First come named turns, each shown by rows before and after it. For each pair of rows after them, which turns, in which order, take the first row to the second? The first pair is done for you.
k_995:
[ 18  -8  24  -3   4 -23  -4 -18  20   7  34   5  11  20   1 -26 -19  -1
   2  -8  13 -22  17 -26  14 -24   0  -7 -14   5] => [  2   7  -1   4 -11 -11  12  -6   6 -10  43   1  10   5  -7  -4 -23  -7
  11 -29  17 -35 -25 -28  21 -16   7  -6   1  -8]
[ 10 -33  -4 -14  27 -45 -14  19  -9 -17   1   2   9   4  11 -21  -2  11
   1  17  13 -12   2  22  -1 -12   3  17  23  -7] => [  0 -30 -13 -13  25 -42  -7  22 -13 -24   5  -5   9  -3   8 -11  -6   7
   8   5  10 -18 -13  18   3 -10   4  17  24 -11]
[-31  22  16  15  -8  30  13  -4  18  38   6 -32   1  -8   5  13  -2 -15
 -15  -2  -7  -6  21 -13  11  -7  -4  17  -6   1] => [-32  34   6  13 -14  41  16  -2   6  26   5 -24  -4 -12   7  17  -1 -15
 -17  -7  -6  -6   7 -14  12   2  -1  14   4   2]
k_365:
[ -5   2  -5   6  -4  18 -10   4  -4  10 -20   8  -4  -2  11  -7  13   1
  -7  13  17   2   1  -5  10  -2   2  -1  15 -10] => [ -7   6 -13 -12 -14  16   5   1 -14   3  -6  -1 -12  -4   0   9   0 -15
  -7 -15   3   1 -10   1   2   9   3  -9   3 -16]
[-10  -9   8   2  12   5  -3   1   1  21  10 -18  -4 -11  -4  12   1  -7
   5   1   2 -11   2   5   1  -8  -6   2  -9  -7] => [-10   2  -2  11  13   4 -16   8  -5  14  -6  -3  -1  -5   6  -2   9   5
   4  21  14 -12   3   5   5  -6  -2   7   8 -11]
[  7  17 -13  16 -15  13   4   8   9  -6  -3   9  22   1   9  -3  12  10
   5   3   4   0 -15 -14   6 -15   2  -5  16   0] => [  6  20 -18   2 -16  12  13   5   2 -11   7   0  13  -4   3  11   0   0
   4 -19  -2   4 -28 -12   2   0  -1  -7   5  -3]
k_262:
[ -3 -38   9 -30   6  -1   8  -6  -4  25  13  -2 -20  11 -11  -5 -14 -24
   3 -13 -18   3   4   4 -32  13   6  12 -30 -15] => [-23 -38 -15   3  -8   1  18   8   6  -1  27   5   1   1  -3  -7 -18 -10
  17 -30 -28  -1 -36 -18  -6  -8   5   0 -19 -10]
[ 15  -6  -7 -10  -7  -6  -6   4   5 -11  -7  14   4  11   9  -5   1   2
  -3   6 -10  -3 -12   7  -1 -14   6  -7  17   9] => [ 16  -8  -1 -22  -4 -10 -12   0   2  -8 -10  12  -6  14   1  -4   3  -2
  -6   6 -11  -5  -7  17  -8  -9   4  -8  18   6]
[ -6  28 -13   5   0  15 -11  -2 -13  -6 -22  15 -14  -6   1  -1   2   7
  -8  15   6   7  -5  16  -7  13  13   6  36 -26] => [ -8  27  -7 -10   3  16  -7  -2 -16  -4 -15   5 -21  -9  -7  13  -3  -6
  -6   9   4   1  -9  22 -11  20  12   6  29 -32]
k_911:
[ 12  15   1 -18 -14  18  -2  -7  -5  -4  -9  -4 -19   1  -5  15 -14  -4
 -15 -29  -2  -7   1  -3  -5  27   8  -3 -23  -2] => [ -1  22   3   6 -17  34  -5  -9  16   9 -15  -1  -7  -8   0   6  -5   7
 -18 -16  -5   2   0 -16   5  15   5  -6 -19  -2]
[  0  -9 -10   9  -1  15  -6   3   6  25  -8  -1  -2  -5   2  11  26   1
   4  16  -4  -5 -12  11  -7   1  -6  31  15  -8] => [  8  -6 -15  -9  -2   2  -4   6 -11   9  -3  -1  -8  -1  -5  12  18  -7
   5   2  -4  -4 -14  19 -19  12  -2  29  17  -7]
[ -4  -4  -9   2 -14   4  13  -2  10  -1  38  -7  16 -13  -7  14 -11   0
  12 -34 -21 -16 -30 -13   9  -6   4 -12  -7   2] => [ -7  -5  -6   6  -9   6  15   0   9   0  40 -10  14 -15  -6  16  -7   2
  15 -32 -17 -20 -31 -17   7  -9   0  -9 -10  -3]

Between the rows of a pair lie 2 to 3 turns.
[ 11   7  -6   8  -3  -9  -9  -3  -5  -1 -28  11   1  11   9 -23   2   1
 -18  18  12  15  15   2  -5  -5  -4  -1   2  14] => [ 10 -10  10  -4   7 -20  -6 -12   2   6 -12  -2   5  12   0 -19  -8  -7
 -12  16   3  14  28   6 -10  -8 -12   3 -15  16]
k_365, k_995, k_365
[-21  15  12  19   1  21  13  -1  27   9  11   7  29 -20 -10 -19   1  12
   3  -8 -28   6   6 -22  14   4 -11 -22 -16  11] => [ -3  33   7 -20  -7  24  16  -1  -3  -5   8  14   3 -14 -13  -4  -6  -6
 -10 -28 -19  19   9   4  -8  36  -9 -21 -14   9]
k_262, k_365, k_365
[ -5   0 -11  -6  -4  -8  22   5  -3 -16  17 -10   5   1  -9  17  -9  -6
  13 -17  -6 -12 -21  -4   1 -15   5  -6  -5   1] => [-17   0  -9   3   0  -2  20   6  14  -3  15 -10  12  -5 -10  12  -5   4
  16  -9  -7 -15 -20 -15   7 -21   2  -6  -8   2]
k_911, k_911
[ 22   1 -22 -31  12 -20  -9   2 -17 -27   2   7  -9   9  -9  -9  12  -4
  -2 -26   2  14  -7  14 -23  17 -12  20   0   7] => [ 20 -24   2 -21  24 -35 -13  -5   9  -5   9  -4   4   8 -15 -12  10  -1
   2  -9  -6   9  21  10 -21  -2 -19  21 -23  17]
k_995, k_365
[  2  15 -10 -13 -26  -1  -1  -2  -4 -17  19   8   3  11   1   0 -21   5
  -6 -32  -4  28 -15  -3  14  31  -3 -16 -14  10] => [ 11   2   7 -22 -17  -8  -6  -9   3  -4  17   1   2  14   1  -5 -25   1
  -9 -26  -8  31  10   4   6  28  -6 -15 -26  14]
k_995, k_262
[  8   7 -13 -16  32 -24  -1  12  -3 -36  18  -5   7 -17 -23  35 -17 -10
   8 -25  -5 -24 -24  25  -2  13  -3   8 -13 -19] => [-12  14  -2  38  19   9  -7   8  42  -9   1   3  29 -26  -5  14  -1  13
   7  -1 -12 -18 -26  -5  25 -12  -7   5 -14 -16]
k_911, k_911
[ 27   2  13 -33   9 -13  -3   2 -11   3  -6   3 -18  19  -8  -6   5  -9
 -14  12  15  11  33  14 -24  22  -7  12   8  -1] => [  7   0 -11   5  11 -18 -10  20  -9  -7 -17  10   2  11  10 -10  19  10
  -6  34  24  -5   0   4  -2  -3   0  21  41 -13]
k_262, k_365, k_365
[ -2  26 -23   1 -14  41  12  18   8  18  -1 -15 -10 -13  -8   9   2 -17
 -11  -3  -5  14 -46  -6  11   3   5 -13 -17 -24] => [ 19  -3  17  -3   8  17  -2   5  35  39  -1 -22   1   2  -5 -17   1  -8
 -17  27 -13  21   7   0   5 -11  -5 -12 -39  -2]
k_995, k_995
